runs of hidden systems:
seq 1, L (9 x 22):
5	-6	-14	-5	13	-8	10	-2	16	17	0	0	-8	-2	15	-3	-26	3	-2	-5	7	-21
-16	4	6	-4	3	4	5	29	-9	0	3	8	21	-7	15	-19	-4	-1	6	-7	13	8
-20	7	8	-16	10	1	-10	-18	-6	-4	-2	5	13	22	-14	3	16	-8	12	-1	0	-1
3	-16	15	1	-1	13	16	-14	-9	-26	4	-12	-18	-1	-9	8	-5	-3	-9	-4	-10	-2
14	4	-1	2	-8	-3	-19	4	27	-9	17	-5	-5	-19	2	2	0	3	-7	-12	-11	9
15	18	-12	10	-6	-17	13	4	-2	20	9	2	-3	-6	-17	-4	7	-12	1	3	16	7
-4	7	2	11	-7	7	1	2	-17	16	-31	-4	-2	4	13	2	15	8	-3	14	-8	6
-4	-5	-8	-3	16	-1	-3	-12	9	10	-9	1	-5	11	17	8	-17	7	-1	-3	-2	-32
-7	-7	7	3	12	5	11	21	-6	-11	19	8	14	-10	17	-14	-19	0	1	-9	10	-1
seq 2, B (9 x 22):
-13	9	26	-2	1	-6	3	-2	-23	-5	-21	12	0	11	-7	-2	14	-6	8	-2	2	-5
16	13	5	17	-4	-1	-7	-12	1	-4	-7	-12	-21	-8	6	13	1	2	-11	-9	-14	-17
18	-10	-18	4	3	-4	16	-9	17	6	25	-5	-7	-13	-3	1	-14	-2	-7	8	1	11
-13	3	2	-17	6	-5	9	11	2	13	-1	11	18	-2	6	-19	4	-3	10	4	8	24
-17	14	12	-9	8	-3	-2	-2	-13	6	-21	2	0	18	0	1	7	-5	6	-12	4	-25
10	1	9	23	5	7	3	-3	-5	-13	10	-7	-15	-5	12	16	-9	1	-15	-6	-9	-20
10	-12	-6	-2	5	-3	-2	-10	26	0	25	7	1	-9	3	4	-6	2	-4	10	-10	21
-9	-4	10	-16	0	-14	11	-1	-4	6	-9	18	7	3	-15	-15	7	-7	15	9	10	21
-3	24	14	2	-3	-5	-2	2	-15	5	-26	-7	-9	0	2	-4	12	-4	1	-16	0	-14
seq 3, Y (9 x 22):
12	-1	-16	19	-12	-11	-6	9	-11	1	2	12	11	-4	-18	-6	-6	1	8	16	19	-2
1	12	-15	-7	3	-11	-17	-21	-3	4	-11	4	17	-1	-9	-17	-5	2	21	6	6	0
-13	-7	-3	-22	5	9	6	-17	-11	-8	-24	-12	5	4	2	-15	-10	6	11	-4	0	-6
-10	-24	-2	-13	0	22	-4	7	8	-18	2	-12	7	-4	15	-4	-13	12	-4	-5	-9	1
-6	-21	3	-8	0	11	6	5	12	-10	27	4	6	4	-7	9	4	-2	-6	7	-4	22
9	-6	13	14	-11	-2	1	-6	-7	-8	2	10	-2	-6	-12	5	16	0	-2	21	-9	30
13	-5	-12	14	-14	-6	-10	-15	-3	9	-19	1	-11	6	-14	12	6	7	-1	22	-3	-2
4	-2	-26	5	-11	0	-1	9	-13	10	-14	-6	8	2	-12	-9	-9	4	5	8	19	-11
-10	5	-18	-12	9	2	-10	-3	1	7	-2	1	27	-4	11	-20	-11	5	15	3	7	4
seq 4, Y (9 x 22):
4	7	5	21	-3	14	11	1	-31	-12	-7	-15	-6	0	1	6	0	-2	-8	-3	0	-16
17	0	-20	10	5	-6	-6	-1	21	5	20	-2	-2	-13	10	1	-22	5	-5	-3	2	-12
-5	2	11	-19	3	-19	15	8	6	6	4	15	0	1	-15	-13	1	-13	10	-10	16	7
-8	18	20	-2	-4	2	-21	-4	-5	-8	-21	-3	2	-3	11	-3	18	4	3	-10	-17	4
-2	-4	-10	1	7	18	13	-9	0	6	4	-20	-13	17	3	22	2	-1	-14	-2	-6	-20
11	-3	0	18	-3	-2	16	27	-2	0	18	4	0	-20	10	-7	-15	-2	-9	-1	11	5
0	10	7	-5	7	-24	-17	-6	23	12	8	25	4	2	-3	2	8	-4	7	1	-1	7
-8	13	18	1	-2	-1	6	-6	-26	-6	-22	-3	-7	12	-13	1	16	-8	4	-6	1	-10
10	7	-15	14	-1	11	-11	-3	1	-4	-2	-21	-3	-10	17	4	-12	10	-9	-8	-8	-20
seq 5, M (9 x 22):
19	-13	-2	12	-15	0	-11	-2	8	-22	16	0	-3	-16	-12	2	-4	4	-5	7	-6	17
-1	-6	-9	-18	-11	-4	3	-3	10	7	4	-5	-1	10	-32	0	16	-8	4	4	7	17
-5	8	-7	-9	-10	6	11	2	-18	11	-32	-19	-4	3	-5	-10	6	1	4	-5	6	-6
7	7	-19	13	-2	3	-20	5	4	11	-12	-7	4	-6	20	0	-13	15	-3	1	-1	-20
3	-9	-14	16	4	2	-1	19	3	2	28	14	19	-2	4	1	-11	1	-2	13	12	3
-18	-9	9	-13	8	6	3	-8	-9	-7	2	12	20	7	-1	-8	9	-1	10	13	-2	26
-4	-11	5	-4	4	5	4	-30	-15	-9	-21	-4	-8	13	-6	7	-2	5	3	9	-8	-13
20	-4	-7	14	-15	3	-9	-6	-2	-23	1	-17	-10	-17	-11	0	-11	6	-5	-6	-5	-8
8	-3	-24	-11	-10	0	-5	5	24	9	19	-12	3	-4	-17	-1	4	-3	-3	-1	5	13
seq 6, K (9 x 22):
11	3	-18	24	2	-2	4	-6	-11	20	1	7	6	1	5	4	0	4	0	29	3	8
3	1	-14	-2	-3	-7	-5	-3	-2	12	-20	5	14	-13	10	-23	-12	11	13	12	6	11
-16	-2	-10	-23	7	1	-5	-2	-4	-1	-12	-1	17	8	-3	-16	-12	2	16	-9	13	-15
-15	-16	-3	-11	5	26	1	-6	-9	-20	2	-18	7	10	2	4	-7	4	-2	-6	-4	-11
1	-27	3	-9	-1	11	-1	-16	17	-11	8	-3	-10	6	-5	16	0	5	-8	8	-16	10
4	-16	10	-2	-17	-7	5	5	4	0	-4	10	-12	6	-25	8	16	-3	-3	14	0	20
1	14	-8	12	-16	-2	-16	17	-4	12	-2	1	9	6	-15	6	25	-1	0	9	6	10
2	13	-25	16	5	3	0	-2	-11	27	-4	-5	10	8	9	3	2	3	0	17	7	-7
0	-10	-15	1	4	4	4	1	-2	11	-18	1	9	-9	25	-15	-21	15	4	12	2	0
seq 7, A (9 x 22):
1	2	14	-2	-13	5	-14	-12	-5	-15	-15	-6	-2	-6	-7	-3	20	4	2	2	-19	22
18	-3	-7	-3	-9	-5	23	-14	7	12	-10	-14	-26	-9	-9	1	0	-3	-7	3	-4	10
4	1	-13	2	-15	7	7	34	4	10	-1	-13	1	-15	7	-10	-2	3	-8	-8	10	6
-14	-3	-14	-4	-2	10	5	12	-8	15	5	0	14	21	-15	7	15	-5	0	13	13	4
-7	-11	8	14	7	7	15	-2	-31	-7	-10	10	8	4	9	-4	-8	4	4	17	3	1
7	-19	-10	3	-7	0	-22	-15	6	-7	-16	6	4	-5	2	-3	-13	18	7	18	-8	2
16	-10	0	-3	-12	-10	2	-7	4	-22	12	-1	-7	-12	-30	-7	-8	-5	4	-5	7	6
-6	9	12	-13	-13	7	-3	6	-5	-12	-11	-15	2	-11	-6	-13	19	-2	2	-13	-7	23
0	-5	-8	-11	-3	8	23	-8	1	20	-16	-20	-19	10	-4	8	9	-2	-9	5	-4	4
seq 8, C (9 x 22):
-5	-20	11	7	-3	6	-20	5	-3	-22	-9	11	2	6	4	8	-11	13	-1	3	-4	-19
12	-13	-12	4	-12	4	-21	-4	15	-19	20	-3	5	-8	-14	5	-4	6	-2	4	-4	8
3	-12	-2	-12	-11	4	12	-12	-1	-6	2	-7	-2	-2	-23	-4	12	-3	2	11	-4	33
-7	-13	1	-8	-11	5	7	-4	-11	10	-33	-4	-10	17	-12	5	10	4	0	11	0	-3
-5	-4	-21	8	-8	10	-15	15	-10	4	-6	-2	13	14	-5	7	-4	7	1	8	14	-22
-6	-5	-20	-1	6	11	-12	-1	1	-1	16	1	30	-2	8	-9	-5	6	8	13	3	15
-9	-17	11	-11	15	-2	7	-23	-1	-7	0	18	7	6	1	-4	-2	1	10	18	-7	18
-3	-19	20	-2	-7	-5	-12	-4	-6	-21	-19	14	-7	7	-11	5	-4	7	5	2	-3	-11
10	-9	-14	1	-19	7	-25	0	9	-19	4	-14	0	-2	-20	5	-3	6	-2	-5	0	-10
seq 9, K (9 x 22):
-7	14	21	-7	10	-7	20	-3	-2	15	-14	1	-13	1	13	-2	11	-7	-3	-9	-7	3
1	10	17	10	-7	-7	-17	18	5	-4	-15	6	-11	-5	10	5	-1	4	-6	-18	-3	-23
8	3	3	19	12	-9	4	8	0	-6	29	13	0	-2	1	9	-15	-8	-4	-5	11	-20
8	10	14	12	10	-2	12	-10	-11	-14	16	4	6	-20	11	-12	-4	-5	1	1	-6	22
7	20	10	-12	4	-19	-5	-24	9	0	-12	-1	-8	-10	-5	-12	4	-4	11	-14	-7	2
6	11	2	-2	-8	-3	10	11	-5	-5	-6	-17	-15	-3	-12	-4	-5	-7	-5	-26	11	-23
2	4	-3	4	6	10	4	16	15	-2	30	-11	-1	-9	15	7	-5	-4	-15	-17	-4	-5
-3	2	22	1	19	-8	21	-6	6	10	10	15	-11	0	17	6	3	-8	-7	2	-9	10
4	12	30	9	-8	-16	-12	8	-5	-9	-19	16	-9	-11	4	-3	6	1	2	-9	-6	-1
seq 10, H (9 x 22):
2	14	5	1	2	-10	5	-21	-16	5	-19	-2	-12	13	-18	7	9	-7	6	-1	3	-19
12	5	-13	20	-5	11	11	15	-11	0	4	-17	-1	-18	16	-6	-12	4	-11	-2	3	-3
-1	7	-10	-13	15	-9	-7	-14	30	21	16	3	1	5	8	4	1	-2	0	-3	-6	2
-13	-1	26	-7	10	-3	19	11	-14	-15	8	13	5	0	-1	-10	-2	-11	5	-11	8	4
-3	10	9	8	-8	9	-31	-2	-3	-14	-14	-8	1	-1	9	8	10	10	-2	-7	-18	-9
20	-2	-3	21	4	-10	14	-16	-3	5	12	6	-17	2	-12	16	-4	-6	-7	13	2	-8
11	6	-7	0	-10	-5	-2	14	10	-2	9	-3	7	-27	3	-21	-5	1	2	-6	2	25
-11	16	5	-22	8	-12	-1	-16	7	13	-14	-2	-3	14	-9	-3	12	-8	10	-12	1	-9
-5	3	8	15	2	16	18	17	-28	-9	-1	-11	-1	-2	12	0	-4	-2	-9	-9	4	-14
seq 11, C (9 x 22):
-15	0	-8	-14	-2	9	5	16	-13	1	-14	-8	19	-2	6	-24	-6	3	9	-7	13	2
-17	-10	-6	-14	23	10	-2	-15	11	7	6	1	10	17	19	9	-9	5	1	3	-6	-13
-5	-17	21	12	5	6	3	15	-9	-24	18	18	7	-2	6	4	-9	0	-4	3	1	1
6	-7	9	-1	-10	-4	-25	-8	22	-10	-4	6	-7	-9	1	7	7	10	-3	4	-20	14
15	0	-1	7	-11	-7	7	-15	-8	-9	8	-4	-11	3	-35	9	11	-11	-2	7	4	5
2	2	-10	-6	-21	5	2	9	-11	7	-32	-18	-2	-7	-6	-15	6	6	1	0	2	7
-6	-2	-28	-7	9	4	6	-6	2	25	0	-7	5	20	-1	7	-5	-1	1	8	11	-17
-18	-4	5	1	8	10	4	23	-16	-5	9	11	26	2	14	-11	-7	0	6	3	11	4
-9	-7	9	-6	16	1	-21	-19	15	-3	1	14	8	6	20	6	-2	9	3	7	-18	3
seq 12, A (9 x 22):
-11	11	-9	0	24	15	8	-14	-10	0	22	-11	18	9	13	1	-5	-5	1	-3	0	-8
-13	-13	10	-12	23	-1	2	-9	12	0	5	17	8	3	24	-3	-16	5	5	2	-6	-1
-2	-10	17	-6	1	-16	-18	2	18	-8	-5	20	-10	6	-5	8	-8	2	3	-9	2	-21
7	18	16	14	-6	-3	-18	-2	-2	-18	9	-3	-8	-2	-9	13	12	-6	-6	-16	-9	-12
6	23	2	5	9	0	2	-17	8	9	14	-11	-5	-7	12	6	15	-6	-7	-3	-17	13
2	12	-5	-6	13	-15	16	4	17	29	3	5	-4	-6	18	-8	-8	-4	-2	-5	5	0
-12	10	-6	-2	5	-6	-8	24	3	14	-2	8	11	11	4	-1	-6	-3	4	-12	17	-27
-13	8	1	8	16	9	-10	-9	-17	-10	13	2	16	19	0	12	1	-4	4	0	3	-21
-2	-4	13	5	21	2	-5	-27	2	-13	8	10	6	-3	19	2	-10	5	3	5	-16	2
seq 13, L (9 x 22):
-2	8	-8	10	-1	12	-23	-7	5	-3	17	-6	15	4	1	13	18	3	-4	9	-14	14
11	-13	0	3	5	-12	26	-12	8	15	6	10	-21	5	-10	12	-3	-7	-6	15	1	4
4	-2	14	7	-15	-7	-11	23	2	-1	-25	10	-6	-16	14	-9	-4	12	-2	-3	-3	3
2	15	-21	1	7	-8	-16	-11	-4	6	0	0	16	6	-8	-6	-9	0	13	-1	14	-23
-9	-14	-6	1	7	22	23	-1	-21	-4	4	-9	12	2	10	-5	-5	3	-3	14	0	14
-14	-14	9	-26	4	0	-12	-1	29	3	-2	6	-4	10	3	8	6	4	-1	-6	-11	4
7	-1	11	2	-7	-11	10	14	-8	-16	8	4	-10	-3	-24	-3	-7	-11	0	-17	17	-15
4	13	-2	18	-12	12	-25	-1	-11	-14	4	-6	15	-6	-2	3	17	5	0	7	-10	14
12	-7	-17	1	7	-5	12	-28	10	19	7	-1	-12	9	-9	13	-2	-2	-3	17	-2	1
seq 14, B (9 x 22):
-2	-24	-5	-1	-4	-2	10	13	-9	-1	-12	13	1	4	-8	-6	-20	5	5	9	17	-13
-3	16	8	5	-8	1	-29	21	1	-15	3	0	14	-11	7	-7	4	3	2	-18	-1	-5
0	-7	-14	-4	1	13	-5	-25	-5	-14	12	-15	4	14	-21	11	4	-3	2	4	-2	-7
1	-22	5	5	-14	14	7	10	-8	-8	-15	-4	-3	-11	10	-6	-1	12	-6	15	-10	21
1	-1	-11	-12	-14	-13	-22	11	22	13	-12	4	-2	4	-14	0	2	4	5	-6	8	-10
3	7	-4	17	-7	7	9	15	-27	-11	13	-6	9	1	-18	-3	2	-10	-1	-2	17	-6
-4	6	-14	3	0	19	-20	-8	0	4	-5	-17	13	0	18	4	8	11	-3	7	-16	7
0	-31	-11	-4	-1	-1	3	-4	2	2	-10	9	-3	10	-7	4	-19	9	3	16	10	-13
1	2	13	8	-13	-4	-19	27	-3	-18	-1	10	11	-17	3	-14	-3	4	3	-11	5	4
seq 15, M (9 x 22):
-9	-9	-7	-23	-7	6	1	9	13	-6	13	-13	1	10	-25	1	7	-9	-1	-14	8	1
-9	4	-5	-9	-3	19	17	5	-8	13	-17	-25	-6	2	10	-2	11	0	-9	-4	-7	6
10	-3	-5	17	-6	-3	-8	6	6	18	-21	5	-11	-7	20	6	-7	14	-8	15	-7	-6
4	-2	1	20	-8	-11	-14	23	-2	-2	13	25	13	0	-8	3	0	-1	3	10	15	1
-16	14	2	-7	10	3	-6	-10	-15	-4	10	5	25	13	-11	-5	17	-10	13	3	3	12
1	4	-4	-3	16	2	15	-36	-15	0	-11	-11	-4	3	4	-5	-9	0	6	3	-6	-9
17	-14	-4	1	-4	-5	-3	-6	12	-17	-1	-4	-10	-20	4	-9	-28	9	-1	-7	-3	-9
-4	-18	-6	-15	-9	6	-6	19	23	-6	21	-4	1	3	-13	7	1	-1	-6	-9	5	5
-15	-1	3	-8	-5	17	17	13	-10	11	-9	-13	-2	10	1	4	22	-5	-8	3	-4	16
seq 16, H (9 x 22):
-10	-10	27	-12	7	4	1	-3	0	-24	-6	4	-1	-9	14	-8	-7	4	2	-12	-14	6
5	-3	16	9	-12	-5	-16	5	7	-8	-9	5	-20	6	-10	21	10	3	-10	-6	-8	-18
19	10	-8	25	-12	-4	3	6	-9	0	19	-2	-1	-8	-19	6	10	-7	-6	10	7	11
6	17	-12	-7	1	-8	2	-19	4	12	-8	-8	7	-13	2	-19	5	0	11	5	-4	24
-8	5	9	-14	8	-9	21	2	-3	14	-24	0	-12	2	12	-11	-9	-2	4	-13	5	-15
-10	7	0	10	5	12	-8	27	-1	2	8	-4	6	6	17	9	-2	1	-10	-14	3	-25
-1	3	-1	11	18	4	-9	-18	2	-8	33	8	14	8	2	15	2	-4	0	8	-7	3
7	-10	20	-2	0	-7	3	-15	0	-25	1	10	-3	-18	-2	-13	-8	2	6	2	-10	20
9	3	9	-4	-19	-14	-13	4	11	-2	-24	-3	-22	-5	-15	1	6	3	-1	-12	-3	-10

runs to name:
seq 17 (2 x 22):
-4	-11	-8	-8	10	-4	11	-10	-13	-7	5	9	16	4	-11	-16	-18	-3	16	7	17	-4
-12	-13	-1	-19	4	17	-8	-15	-3	-24	-6	-14	12	-1	3	-10	-12	7	7	-9	-7	-4
 : M
seq 18 (2 x 22):
10	22	-3	15	-1	2	4	-8	-16	-4	10	-9	11	-20	3	-13	6	-4	2	4	-3	23
6	-7	-3	-9	9	-14	7	-26	17	19	-16	6	-17	4	8	4	-8	5	2	10	-7	-4
 : Y
seq 19 (2 x 22):
1	1	-9	-20	8	-7	-2	-19	18	-2	21	-2	13	-5	-10	-12	-3	-6	10	-3	1	19
-13	1	20	-24	4	-8	16	6	-1	-4	-15	2	-7	-1	-1	-16	-3	-7	7	-20	5	-2
 : A
seq 20 (2 x 22):
5	-1	-11	14	-1	-3	20	9	-18	15	5	10	8	2	-9	-5	1	-6	2	21	18	11
2	7	-1	9	5	-14	-22	-12	-2	6	-17	20	14	-5	11	-10	-7	11	14	15	-1	-2
 : Y
seq 21 (2 x 22):
-15	-7	7	-18	1	18	19	4	-9	-8	0	-14	7	-3	4	-12	7	-2	-1	-5	-5	23
-10	0	8	-16	1	2	-18	-12	18	7	-12	-3	-8	16	1	15	17	4	-2	-5	-16	-5
 : K
seq 22 (2 x 22):
2	-15	5	-1	4	8	-10	-8	12	-24	23	3	9	-12	7	-1	-9	6	-1	2	-13	17
5	-19	10	-9	-7	-4	10	-13	7	-9	7	5	-13	4	-26	8	9	-6	-2	10	-4	19
 : Y
seq 23 (2 x 22):
16	2	9	8	1	-12	19	-12	5	7	0	7	-15	-20	8	-6	-1	-1	-4	9	-10	22
7	18	0	-5	-5	-17	-7	-2	8	17	-29	-1	-6	-13	8	-16	-2	4	7	-8	-1	-2
 : L
seq 24 (2 x 22):
8	9	4	16	-2	-8	2	-2	-17	1	-12	10	9	-19	13	-18	-5	6	8	14	0	19
-3	-5	-5	-6	7	-14	-22	-16	10	-1	1	19	10	12	-11	2	-9	3	14	6	7	-16
 : M
seq 25 (2 x 22):
13	8	0	9	8	-23	4	-26	4	18	-2	17	-7	-1	-5	1	1	-3	7	17	0	7
5	10	4	1	-4	-12	6	20	-7	0	-10	4	4	-22	6	-27	-15	-1	8	-12	14	-2
 : H
seq 26 (2 x 22):
3	21	7	4	2	-11	-18	-3	3	-13	25	5	7	0	-18	3	10	-12	5	-16	5	-7
13	18	-3	17	5	6	22	-15	-17	1	11	-17	-9	-6	-2	4	5	-10	-8	-2	-3	0
 : K
seq 27 (2 x 22):
-2	-17	-6	-21	-10	11	10	1	5	-14	13	-16	1	-1	-23	-5	1	-6	-1	-6	3	15
-13	-17	2	-14	-7	20	10	2	-2	5	-15	-14	-8	15	0	10	14	4	-10	8	-10	9
 : C
seq 28 (2 x 22):
-10	-8	2	-13	8	1	16	-12	-18	0	-24	2	8	0	8	-20	-11	4	14	7	3	5
-5	1	12	-10	-1	-3	-9	9	8	-7	-18	-5	-10	-6	12	-5	-13	5	-1	-25	-3	-25
 : B
seq 29 (2 x 22):
11	4	10	11	-7	-16	12	-5	-10	12	-21	14	-10	-8	-3	-6	8	0	3	17	0	18
-1	1	-9	5	-8	-4	-21	2	1	13	-28	3	-3	11	1	8	0	12	2	6	1	-24
 : Y
seq 30 (2 x 22):
6	3	-1	12	-15	-16	-24	19	4	5	-11	17	-1	4	-11	5	0	4	3	2	11	-18
12	15	-11	22	-5	2	-11	-4	-18	-16	16	-6	15	-9	-13	-3	-1	-4	4	2	7	-2
 : B
seq 31 (2 x 22):
7	13	1	20	-2	-20	-9	4	-10	15	-7	24	7	3	-6	-1	6	-2	8	17	10	1
2	22	-5	-4	3	-15	-19	-16	-6	-1	-11	5	17	-6	-6	-20	-3	0	20	-5	7	-3
 : C
seq 32 (2 x 22):
7	-1	-2	9	9	-6	18	14	17	20	19	5	-13	-1	14	12	-9	-5	-14	-2	4	-9
-1	15	21	9	2	-22	-1	22	1	7	6	26	0	-3	0	-1	6	-10	2	-7	10	0
 : Y
seq 33 (2 x 22):
-8	-2	19	6	-5	11	-4	1	-13	-2	-28	-4	-11	6	14	10	12	8	-8	2	-16	-5
21	-8	-16	19	-6	1	0	-9	12	10	9	-6	-16	-3	1	19	-6	5	-14	15	-7	-5
 : A
seq 34 (2 x 22):
3	10	0	-8	-8	-1	-15	1	-1	-25	4	-13	8	-15	-13	-18	-6	-3	8	-23	4	-3
-1	2	-6	-25	5	7	6	-22	17	1	4	-23	-5	-4	-1	-5	5	-3	-1	-11	-13	14
 : Y
